(in the rows, 128 means zero)
Each run below is a few steps of one of 6 hidden systems, one row a step.
seq 1, rusa (8 x 26):
[[125 146 121 143 125 132  67 149 134  86 187 171 171  87 171 101 145 146
  201 202 112 149 134 104 145 135]
 [127 145 195 132 150 172 147 144 145 101 139 174 117 232 123 131 133 180
  115 121  86 139 189 124 144 129]
 [110 142 170 106 133  82  45 119  60  90 149 143 103 161 155 119 118  55
  174 141  98 121 171 182 147 100]
 [126  97 165 139 135 177 143  77 151 113  55 119 135 140 198 130 101 146
  175 161 127 148 208 143 183  63]
 [106 105 180  90 162 116 163 116  96 185 129  61  96 181 156 195 117  92
   99 112 104  92 123 179 160  72]
 [145 111 114  99  89  65 146  84  90 175  29  86 110  81 182 118 101  91
  169 110 133 154  98 123 112  73]
 [107 112  86 141 136 172 220  97 156 172  72  85 147 106 145 177  85 120
   74 144 176  75  56  83 129  97]
 [156  72  84  99  98  75 174 131 104 151 137 105 112  98  66 152 131 120
   63  70 157 150  10 141  67 147]]
seq 2, Lape, 8 rows:
[[133  92 137 122 129 128  98 125 118  99 161 132 146 103 164 131 133 131
  170 171 124 157 136 155 157 107]
 [129 138 162 107 137 141 147 131 119 166 112 111 115 150 145 140 124 154
  115 119  94 124 193 133 119 104]
 [113 136 130 110 126  94 121 125  90 140 138 126 131 122 170 142 113  89
  151 153 120 117  85 118 127  98]
 [136 111 138 131 119 150 173 106 141 123  83 140 134 151 146 133 105 155
  122 127 127 147 123 102 129 100]
 [122  98 113 112 131 130 130 115  98 121 149 118 118 118 107 161 100 100
   88 136 146 103 112 159 109 106]
 [156  93 104 119 101 120 137 124 128 129 120 127 135  79 132 119 124 158
  137 134 136 170 127 129 102 122]
 [121 144 107 124 139 157 141 149 137 152 160 117 143 101 113 145 117 149
   91 155 129  92 146 111 100 128]
 [140 134 125 117 110  98 124 152 110 120 168 157 133 128 115 120 143 142
  125 123 114 149  91 109  93 148]]
seq 3, Lape:
[[125 149  95 131 132 128 111 151 134 146 159 109 126  89  88 123 142 117
   98 124 138  96 137 135 105 162]
 [133 147 116 142 116 115 120 155 155 126 148 145 142 114 119 100 168 153
  150 126 123 150 111 103 125 169]
 [114 177 132 150 138 144 109 147 144 115 138 149 123 163 100 110 141 125
  116 116 120 102 148 114 129 166]
 [123 137 146 144 127 112  83 126 130  85 142 152 121 155 127 102 151 104
  162 121 122 144 126 146 161 154]
 [120 143 157 142 139 145 106 116 145 115  96 123 116 154 137 109 139 120
  153 124 119 129 191 151 170 130]
 [110 124 165 121 147 113 110 121 121 140 133  94 117 149 158 139 146  95
  157 134 113 123 137 166 181 112]
 [124 128 158 120 124 112 151 104 129 161  67  96 112 147 169 131 129 111
  155 112 114 138 133 134 159  96]
 [109 110 129 125 137 130 166  99 127 152  96  85 125 130 160 163 106  91
  125 133 141 104  84 130 156  92]]
seq 4, rusa:
[[142  94 108 146 112 144 110  97 150 101  92 128 140  80 141 106 125 139
  161 150 154 163 159 142 143 121]
 [113 130 145 130 158 159 155 147 152 164 157  93 124 147 114 159 143 142
   88 125 119  95 143 148 144 135]
 [141 137 133 110 105  67 104 136 101 150 126 125 117 111 147 106 152 111
  168 112 105 158 107 132 117 131]
 [109 156 117 161 130 168 151 116 159 120  86 145 146 131 148 121 108 134
  133 151 145 104 131  78 135 125]
 [129  88 148 118 139 116 135 129 116 106 164 131 117 169 105 152 135 115
  100 110 132 140  79 163 145 133]
 [137 139 102 127 104 113  98 110 118 126  83 124 114  89 111  94 120 113
  139 112 137 135 179 139 103 134]
 [114 118 119 140 150 170 142 136 165 141 161 105 157 102 150 153 133 141
  130 175 137 102 121 123 160 126]
 [146 127 152 107 119  94 143 150 118 150 131 130 107 162 114 125 155 150
  119  83  97 160 114 133 112 137]]
seq 5, mutoz (8 x 26):
[[ 99 220 140 121 133 132  91 127  93 152  88 138 109 142 141 106  99  96
  138 135  99  68 233 104  98 112]
 [123  75 159 133 135 125 116 118 121  63 174 163 153 154 183 145 127 121
  178 181 124 170  62 138 185 100]
 [131 129 168 110 130 150 166 101 113 144  55 122  89 192 117 146  91 132
   80  82 111 115 198 143 111  87]
 [116  78  96 119 134 116  88 100  94 109 159  95 141  60 147 151 102  69
  141 179 163 109 109 181 149  94]
 [147  99 132 116 116 159 214 118 158 186  73  98 138 117 159 147 117 195
  112 125 124 153 131  97 114  89]
 [103 160  98 100 135  93 126 147  81 175 172  98 119  99 120 161 111  72
   91 140 132  63  77 121  92 123]
 [155 103  86 143  85 119 165 114 144 107  86 161 148  97 125 105 120 156
  135 120 155 179  45  74 100 137]
 [120 161  99 136 143 169 143 160 138 129 178 147 132 135  58 143 121 144
   47 125 135  76 137 109  83 169]]
seq 6, lidaz, 8 rows:
[[114 127 170 113 142 111 117 122 107 131 133 111 113 167 153 142 131  96
  145 128 109 123 136 158 164 106]
 [123 115 144 132 117 115 125  91 117 118  72 119 120 132 170 122 111  99
  171 133 130 142 130 138 158  92]
 [114  97 132 133 139 147 159  90 132 120  95 106 123 141 145 161  95 100
  115 139 149 110 106 143 157  92]
 [139  81 105 113 113 108 152 101 115 137  97  94 119  98 126 146 111 105
  109 114 154 138  85 149 123 108]
 [126 124  77 131 115 137 160 117 137 158 102 103 142  67 126 137 103 127
  100 139 160 103  96 102  98 118]
 [135 114  89 129 123 132 166 144 143 141 157 129 140 101 100 146 131 151
   84 128 148 121  55 100  91 152]
 [142 160  88 128 103 117 130 155 127 139 141 154 129 105  74 102 139 150
   96 103 130 126 114  93  62 175]
 [128 164 100 152 127 149 102 167 151 104 184 170 149 107  88 102 151 164
  116 143 124 118 147  99  98 187]]
seq 7, sova:
[[118 149 158  85 127  50 110 140  59 169 145 109  99 153 148 138 130  76
  140 109  89 115 100 149 114 103]
 [130 124 116 155 102 148 146  78 147  91  30 153 141 123 171  98  96 126
  174 143 153 153 124  90 146 101]
 [114  91 132 114 155 164 172 129 115 119 182 126 130 162 106 199  92 122
   53 145 143  85  83 146 121 107]
 [165  94  94 100  83  61 104 115  92 142  97 108 107  66 109 102 131 109
  141  88 139 173 116 158  79 128]
 [114 154  74 158 131 188 149 132 163 137 129 132 174  59 147 128 106 157
  128 193 155  89 131  65 111 127]
 [148 113 144 107 129  99 146 174 116 132 211 152 126 164  91 142 161 161
   95 107 105 154  55 122  97 165]
 [130 196  97 143  98 102  80 124 118 116  72 156 110 107  93  58 127 105
  144  94 128 123 180 101  85 168]
 [106 126 127 168 158 196  98 141 173  62 196 166 163 136 124 131 140 149
  137 188 142 115 142 133 174 156]]
seq 8, lidaz (8 x 26):
[[102 124 118 145 151 167 120 104 154 133 106  87 132 107 141 140 115 100
  131 153 152  88 168 156 172 113]
 [138  76 144 117 133 111 163 123 143 163 124  80 124 132 147 153 154 134
  128 112 129 152  80 159 164 114]
 [116 161 108 123 113 101 146 112 115 173  71 101 118 106 141 124 114  90
  126 113 133  96 103 103 110 116]
 [117 115  95 155 124 146 152 116 159  98 128 139 156 114 132 136 122 123
  122 150 162 122  49  97 143 141]
 [145 115 110 128 112 127 154 127 134 128 109 131 107 142  65 127 130 139
   72  77 145 133 109 129  90 158]
 [131 148  74 139 122 122  92 145 139 131 158 122 138  54  90 106 143 125
  122 139 150 110 140 129 102 170]
 [140 143 132 143 138 156 150 168 180 147 161 135 147 131 118 119 167 195
  119 131 111 141 137  98 125 165]
 [125 177 152 116 135  91  96 166 113 142 168 139 107 166 102 109 165 119
  128  99  90 118 141 128 113 164]]
seq 9, Fifit:
[[152 108 163 100 135 126 152 140 142 193 115  74 109 132 136 138 163 176
  125  98  97 155 192 168 137 114]
 [ 94 176 127 113 134  94 114 132  95 178 128  97 129 109 178 138 119  71
  158 156 112  76 106 109 135 101]
 [133 116 146 135 110 125 188 109 143 118  73 156 135 175 161 127 118 153
  143 116 127 165  55  75 139 112]
 [116 121 111 128 131 138 138 102 104 108 107 129 102 153  72 147  89  83
   61  97 157  87 116 147 104 131]
 [150  79  75 137 105 127 117 107 147 112 108 108 144  43 115 113 128 128
  141 142 174 156 121 150 130 135]
 [131 144 108 126 139 157 163 167 166 190 155  97 139  99 108 138 150 180
   87 129 123 105 153 108 103 150]
 [130 153 118 113 116  63  97 163 101 145 178 128 124 110 121 112 160 106
  145 115 109 136  75 121 105 164]
 [124 184 125 159 112 140 121 133 150  95  98 185 140 152 126  81 130 147
  150 127 121 138 139  68 114 160]]
seq 10, mutoz (8 x 26):
[[ 98 191  87 143 136 115 123 160 134 154 165 130 147 104 120 126 137 101
  118 147 135  71  59  76 112 168]
 [144 132 125 150 103 115 151 141 154  97 123 172 130 166  88  99 157 155
  118  84 130 169  57  94 118 184]
 [122 160 105 154 136 145  81 140 143  88 148 157 115 135  51  97 141 116
   96 103 143 104 177 144 113 189]
 [150 103 139 145 126 130  79 147 162  96 165 134 138 111 116  91 185 164
  168 131 124 183 171 167 160 168]
 [119 185 172 129 142 136  95 149 138 150 122 124 114 155 146  99 158 142
  163 126  82 125 232 132 151 138]
 [108 141 180 130 143 106  82 121 110  97 134 137 127 171 192 120 143  89
  201 153  98 142 136 145 196 107]
 [108 119 186 133 140 154 150  81 130 108  55 132 112 207 173 140  99 107
  145 126 118 130 158 144 186  78]
 [109  74 147 113 150 135 134  80 102 123 113  75 111 141 152 178  95  64
  114 141 151  98 124 198 179  72]]
seq 11, Fifit:
[[122 129 121 105 120  82 186 152 113 197 149  94 129 125 143 164 137 118
  104 113 118 115   7  94 104 120]
 [137 162  85 135  85  92 149 115 112 124  58 159 112 121  88  89 108 109
  112  77 146 136  66  68  65 156]
 [123 124  61 174 125 175 133 128 171  76 149 162 154  94  61 120 119 134
   79 140 186 104  75 100 115 188]
 [161 106 101 130 120 124  99 165 160 116 184 125 124  91  38 100 187 172
   97  90 139 162 159 171 105 205]
 [116 200 110 145 135 121  53 175 149 144 181 129 143  73 119  77 182 135
  170 153 111 107 198 120 128 184]
 [117 169 187 146 146 132 103 175 163 108 192 171 146 192 163 104 190 164
  184 147  79 153 128 100 183 166]
 [102 169 206 132 148 111  76 124 105  77 125 169  90 247 135 112 137  87
  156 103  86 122 181 161 173 133]
 [103 101 173 151 146 160  86  69 133  62  82 135 127 171 185 126 104  82
  193 167 137 135 183 179 225  83]]
seq 12, sova:
[[155  70 128 133 130 157 159 139 163  97 163 139 128 152  64 145 148 177
   73 100 147 162  99 155 125 166]
 [128 170  92 116 120  92  75 144 104 166 137  95 108  68  87  99 147  91
  115 106 128  95 187 153  85 159]
 [128 135 123 164 133 161 117 146 189 112 152 142 174  99 168 100 166 173
  187 176 128 153 137 101 172 154]
 [117 165 182 112 152 129 152 164 132 161 158 131 104 218 105 144 153 151
   89  86  78 111 145 127 122 150]
 [114 157 142 139 116  80  57 101 104  90  85 134 106 141 145  82 136  56
  196 117 123 137 156 156 166 134]
 [117  89 155 152 161 211 163  98 178  99 105 122 143 161 151 154 111 156
  120 160 146 123 175 146 189  98]
 [130  91 166  76 142  78 130 130  80 179 158  68  93 146 134 173 137  93
  107 101 103 124 125 198 132  94]
 [132 130 106 132 101 115 140  86 129 157  28  99 135  74 195 103 104 109
  187 144 141 146 128 104 139  86]]

Which system made each of these runs?
seq 13 (2 x 26):
[[145  83 108 159 113 150 146 102 163  58 106 164 131 149  71 115 125 135
  100  98 174 163  77 133 139 165]
 [133 117  91 139 139 153  96 132 148 126 145  99 117  85  55 117 144 125
   87 107 158 105 199 181 119 171]]
 => Fifit
seq 14 (2 x 26):
[[115  77 125 168 160 160 149 130 201 103 165  91 140 148  92 151 175 121
   98 112 170 121  68 179 212 178]
 [148 130 112 120 111  76 108 134 140 171  89  72  85 102  64  92 179 110
  116  43 134 143 149 181 118 181]]
 => Lape
seq 15:
[[130 127  76 139 125 130 124 148 143 132 170 118 140  70  87 129 141 129
   99 136 156 111  96 122 104 167]
 [148 152 110 133 109 112 115 162 150 142 147 139 133 100  92  92 171 168
  130 107 121 150 134 110 101 180]]
 => Fifit
seq 16 (2 x 26):
[[126 182 144 131  97  77 124 140 108 124 107 182 129 159 169  88 132 125
  185 123  93 157  67  53 111 136]
 [104 137 131 164 139 175 136  95 136  46  99 189 131 195 114 130  83 103
  106 139 154 105 102 103 145 130]]
 => rusa
seq 17:
[[137 162 181 102 122 101 132 144 110 160 115 137 106 177 149 113 144 153
  148  97  69 150 179 119 115 115]
 [ 98 156 146 138 141 122  76 121 103  90 140 153 132 147 171 121 113  79
  174 173 114 107 138 125 160 111]]
 => lidaz
seq 18 (2 x 26):
[[109 132 115 128 133 124  74 127 105 103 168 137 150  84 163 126 117  93
  167 190 134 110 130 131 141 111]
 [140 112 173 119 129 142 180 123 138 135 102 144 130 183 158 142 124 177
  129 119  98 161 129 106 136 100]]
 => mutoz
seq 19:
[[ 97 205 115 109 125  57  74 135  62 168 131 108 105 109 142 116 118  36
  146 127 109  68 121 122 100 124]
 [138  82 117 162 111 170 177  92 180  92  69 149 167 118 178 122 114 172
  169 164 156 179  84  84 169 104]]
 => rusa
seq 20:
[[103 138 145 146 169 189 145 150 174 134 178 120 153 143 144 158 143 158
  117 173 121  90 155 124 168 129]
 [139 122 163  94 116  55 117 133  95 158 112 103  91 160 132 121 158 107
  148  72  96 159 114 163 134 124]]
 => mutoz
seq 21 (2 x 26):
[[122 159  95 107 129 115  88 142  96 163 152  98 116  68  98 122 121 102
  106 134 128  82 188 148  82 133]
 [138 116 127 144 121 135 119 143 164 116 151 144 165  94 167 106 162 176
  187 168 119 173 120 103 152 139]]
 => sova
seq 22:
[[ 96 126 140 139 169 149 132 151 138 110 207 131 143 166 123 166 137 113
  103 158 129  89  75 134 164 142]
 [161 115 140 116  98  83 121 120 121 135  73 117  89 143  93  94 153 129
  132  52 119 179 146 161 114 151]]
 => sova
seq 23, 2 rows:
[[135  99 144 113 148 154 112 148 124 121 186 125 131 131 111 153 130 151
  101 147 116 125 178 170 128 120]
 [140 143 146 100 121 102 102 145  98 157 144 123 124 110 154 113 140 141
  160 135  93 143 186 133 110 109]]
 => rusa
seq 24:
[[114 174  86 174 122 186 104 117 163  75  97 186 152 106 106  86 101 137
  129 160 160 104 179  78 112 160]
 [130  79 159 130 165 151 104 157 142  78 234 143 136 165  96 157 157 148
  103 145 123 139 120 186 163 153]]
 => rusa
seq 25, 2 rows:
[[112  93 136 117 164 150  97 138 109 104 215 114 131 130 111 173 120 102
   96 164 134  92 135 191 151 120]
 [165 112 147  99 102 105 112 128 114 156  99 116 113 102 141  99 147 169
  161 108 100 187 204 152 105 112]]
 => rusa
